In the rows, 128 means zero.
One turn moves every row onto another: examples first, then more rows asked
Vogo: 124  124  165  133  145  96  122  151  124  110  139  128
puzi: 80  128  144  132  126  124  105  156  100  113  124  118
Kilom: 142  101  157  138  136  117  117  120  130  101  126  162
Pozul: 111  158  122  107  103  121  135  149  136  130  94  107
Nuna: 101  126  118  121  115  163  146  118  122  136  150  116
popu: 112  132  184  148  130  146  132  156  121  127  97  129
nabob: 148  131  163  148  144  117  130  137  135  137  101  171
rup: 97  104  141  121  130  113  131  107  103  176  124  138
geliv: 100  166  135  124  103  136  130  126  99  127  87  124
pofe: 112  165  135  122  107  162  121  132  130  143  145  124
bapos: 87  132  114  147  128  151  116  114  115  130  79  128
losu: 86  119  126  127  134  116  106  156  116  139  79  132
nalob: 114  142  142  149  133  152  121  162  110  101  118  145
voluv: 122  128  124  114  128  169  116  165  124  137  139  138
Pebaz: 136  120  128  121  128  158  151  140  125  99  139  121
dal: 130  118  131  123  105  114  107  113  127  145  81  173
gure: 73  146  140  130  117  114  128  141  133  164  126  133
Sori: 97  153  115  118  102  144  142  128  141  107  126  120
fodo: 112  151  140  113  105  141  121  88  129  157  138  129
zuzef: 127  89  154  117  148  146  117  119  128  142  150  146
Bon: 112  126  134  134  135  149  153  116  139  131  163  127
pez: 120  125  126  129  120  154  113  142  134  133  59  135
noto: 127  114  165  146  149  127  125  113  152  133  78  141
Pipop: 145  131  132  112  135  78  125  121  110  135  117  144
kugan: 119  128  135  121  115  122  131  182  142  144  139  138
Bize: 99  124  147  156  133  143  117  143  155  100  105  123
kip: 117  87  139  142  164  124  117  109  118  126  125  152
Lusil: 147  122  116  126  130  125  137  97  116  141  74  132
gimi: 132  104  153  122  152  91  126  147  130  138  90  134
gaf: 95  141  117  125  122  122  141  78  133  126  123  140
zefer: 142  86  135  112  128  122  132  146  112  155  136  144
Katu: 158  112  149  134  135  118  137  127  156  109  101  126
robel: 127  125  150  111  105  100  127  84  118  128  95  141
lik: 135  118  121  129  145  153  131  167  102  119  113  127
gileb: 109  130  155  106  129  114  129  85  141  165  129  135
tiko: 105  169  124  103  110  138  128  134  137  162  118  130
gur: 94  120  152  122  92  145  109  132  112  137  77  132
lodof: 114  119  124  118  142  92  119  133  114  154  74  141
Gak: 119  103  155  145  144  159  115  138  133  123  76  132
nulir: 94  126  141  121  123  90  123  91  150  135  106  132
maz: 103  105  155  132  145  112  113  169  132  123  94  127
zes: 142  129  140  127  125  164  117  135  130  132  159  140
kaz: 134  109  130  128  149  137  152  91  115  118  138  142
gol: 102  134  110  111  116  106  106  125  86  138  104  135
vin: 129  138  137  129  127  122  123  118  154  143  61  143
vor: 117  130  103  108  104  143  147  104  131  144  143  129
devu: 128  129  119  122  124  130  152  102  148  138  157  139
fami: 139  116  148  119  125  141  117  91  128  146  154  143

pez turns into -> Gak
pofe turns into -> zes
kugan turns into -> zefer
Where do these go?
gol turns into -> puzi
Lusil turns into -> bapos
nabob turns into -> dal
gimi turns into -> lodof
lik turns into -> kip
gileb turns into -> tiko
robel turns into -> geliv
Sori turns into -> Pebaz
Bon turns into -> devu

